Named moves, each a turn or a mirror, and the order they were made in; the first pair answered:
move G:
[  3  -7 -16   9   3 -11   7  10  11  -7   2  -3  -8   5   5  -4  -2   5
   9   0  -7  -6   6  -7  21]  ->  [  1  -7 -13   8   5 -11   7   8  12  -6   4  -3 -11   4   4  -4  -3   3
   8  -1  -7  -5   6  -8  20]
[-11   6 -14 -10  -2  10   7 -11   4  -5  -9 -15  11  -5  20  -6   8   7
  -6   8   7 -11   4  -8 -10]  ->  [-20   7  -9 -10   4   6   8 -15   8   0  -1 -15  -9  -5  14  -9   7   0
 -10   3   5  -7   2 -14 -15]
[  1  11   0   0 -10   7   8   4   6   3   0   0  -2  -4 -14   5   7 -13
  -6  -6  -2  -8   5  -8   6]  ->  [  4  10  -2   1 -12   9   7   4   4   2  -4  -1   7  -5 -11   6   7 -10
  -3  -4  -1 -10   6  -6   9]
move B:
[  4  -7   7  -5 -10  12  -9   1  -8 -12  -3   4  29 -11   9  -5  -7  -3
 -14  -4  14   6  -6   3   1]  ->  [  9  -9  -4   5 -11  11   0  11  -1 -18  -2   2  26  -8  14  -1   0   3
  -9  -1   7  -1   2 -12  16]
[  7  -7  13  -5   1   3  -6  -2   3  14   4   2  15  -7  -2 -10   0  -5
   1  -6   6   4   1  20   6]  ->  [ 13 -11   2   1   0   2  -2   7   8   9   1  -1  18  -4   3  -7   4   2
   5  -3   3  -1   8  11  18]
[ -2   7  -2   7  -2  23   2  -1  -4   4  -5   5  10   1 -10   1   7 -11
 -12 -11   4 -12   3 -15   3]  ->  [ -4   6   0   4  -1  23   0  -4  -6   5  -4   6  11   1 -11   1   5 -13
 -13 -11   6  -9   0 -11  -1]
[  7   9 -12  16 -14   5  16   8  -5 -13  -9  -1  15 -12  11  12   4   8
  10   3  -9 -16  -9 -28  -5]  ->  [ -5  16  -2  16 -10   7  20   3  -5  -7  -1   3  -4 -13   3  10   5  -1
   3  -2 -13 -14 -13 -33 -17]
move M:
[ 9 -1 -3  2 -2 -6 -5 -6 -4 -1 -6 -6 12  5  6  0  1 12 12  8 -2  5  5 19
 -9]  ->  [ 9  5 -5  8 -3  1  4  1 -5 -5 -6 -5 11  4  5  6  7 13 13  9 -8 -4  3  8
 -7]
[  0   0  11 -10   5  -7  -9  -7   5   4  15   7 -30   2 -11 -11   7  -7
  -3 -15  -8   4   3   6 -14]  ->  [  5  -1  10 -12   7  -9 -12  -8   0   3  13   6 -25   2  -8 -12   6  -2
   4 -12  -8   6   1  17 -16]
[  6   8  12  23 -12  -3   4  18   8   0   9   4  -9 -11   3  14   8 -17
   7  14  -5  -2  -2 -15   5]  ->  [  4   4  17  19 -12  -8  -2  14  13   3  11   5 -13 -12   0   7   3 -23
  -1   8   1   6   0 -16   7]
move X:
[ 16  -5 -11  -3  -2  -6  -6  -3   1  -7  -7   1  20   1   2  -2   0   4
  -8   2  14  -1   5   2  13]  ->  [  7  14  -6   0  -3   9   7   1 -11  -7  -8   4  18  -2  -3   9   8   2
  -5   4   4 -13  -6   0  -8]
[ -9   2  -3  -6  16 -11  -4   0  -4  10   8   1 -23   7  -5   0   2   5
   8  -5  -5  10  -5  17 -12]  ->  [  8 -15 -16  -2   6 -16  -7   9   9   1   1  -3  -4   9   4  -5   1  10
   4  -3   3   9  10   5  21]
[ -9   7   7   9   8   0   6   0   0   1  12  -5 -19   6  -4   1  -4   9
   6  -1  -5  -7   0   6  -9]  ->  [ -1  -7   1   8   7 -10  -3   0   9  -1  11  -7 -15   9   0  -6  -9  11
   4  -1   2  -1   9   6   8]
[ -8  -7   3  12   7 -19  -4   9  23   6  15   0 -40   7  -9 -24  -3 -14
 -20 -23  -5   3  26 -30  16]  ->  [ -5   3  -2  22  -4  -1  10  23  20  -3   6   0 -26   3  -7 -10   9 -14
 -20 -19 -10 -17  24 -47  18]
Pairs:
Each pair is two moves apart.
[ -3 -14 -23   7 -20  -5  -1  -5   8   2   6  10 -20  15  19   1 -12   9
   2  -3  -2  -3   5   4  19]  ->  [-15   4 -13   7 -16   6   9  -7  -5   5  10  14 -31  12  11  10  -7   5
   5  -2 -11  -9  -9  10  -9]  X then X
[ -4   3  -8 -23  -8   7  11 -10  -6  -9   4 -20  23   5  -1  11  -2  13
   5   2   3 -12 -13  19 -26]  ->  [ -6   8 -11 -13 -11  13  24  -1  -1 -12   6 -20  18   5  -2  18   7  12
   3   3  -3 -22  -9   0 -20]  M then B
[ 12 -12 -16  13  -1   1  12  10  12  -6  -8  -3   3   1   8  11   5  12
   8  11  -9  -6  13 -13  15]  ->  [ -2  -9  -1   0  19 -13   1 -12   4   7   6   0 -25   4   0   0  -7   8
  11   5 -11  15   2  13 -15]  X then X
[ -2  17  -3  12   0  10  19  10   1  -8   2  -3  -7   5  -3  19   9   7
   6   0 -11 -21   3 -19  -4]  ->  [-14   8  13   2   6  -4   7  -5   8   5  13   1 -33   5 -11   3  -4  -8
  -8 -10  -3   0   2 -16  -9]  M then X
[  6   3  -2   1  -9  -4  -1   4  14  -2  -2   0  25  -5  11  12   8  -6
  -8   5   5 -26   1 -12  -1]  ->  [ -2  13   6  -5  -1   0  -1  -5   1   3   1   2  17  -7   7  14   7  -6
  -2   6   0 -22 -12   7 -25]  X then G
[  1   0  -1   8  -4  -7  -1   4  32 -11  -4  22  -1   1   1 -10 -11  -5
  -9   2   4  16   8 -22  13]  ->  [  2  14  -2  12 -12  10   8  11  23 -17 -11  22  15  -2   2   3  -2  -2
  -5   7   0   0   0 -22   6]  M then X
[ 3  7  2 -2 12  3  1  7 -4  4  4 -1 -9 -2 -5 -4  7  8  4 -6 -4  2 -1  2
 -8]  ->  [10 -4 -2 -4  9 -3 -5  7  1  2  2 -4  0 -1  1 -8  4 11  4 -5  1  6  5  3
  5]  X then G
[  0  11   5   5  16   4  11   7  -1   4  -2   1 -19   2  -8   9   8 -12
   1   8 -17 -13  -4  -9   0]  ->  [ 18  -6  -6  -2  12  -4  -6   6  -1  -3 -14  -5  14   4   5   4  -1   2
  10  15  -6  -6   0  13  17]  X then G
[  9  -2 -17  14  12  -8  10   9   2  -4   3   0 -14   7   3   5   8  20
  24  10 -15  -6   4   4   9]  ->  [-10   7   6   1  16  -4   3  -9  -6   9   9   6 -28   2 -10  -1   1   3
  11   4  -9   6 -11  17 -20]  B then B
[ -6  -8 -16  18  -6   9  23  11   4 -13   8   7  -3  -5  -6   4  -2  11
  12  -8   2 -20  -1  -3  16]  ->  [ -5  -5 -13  13 -13  16  21  10  -3 -14   1   7  11  -8  -5   7  -1  11
  11  -5   7 -23  -6   3  11]  B then G
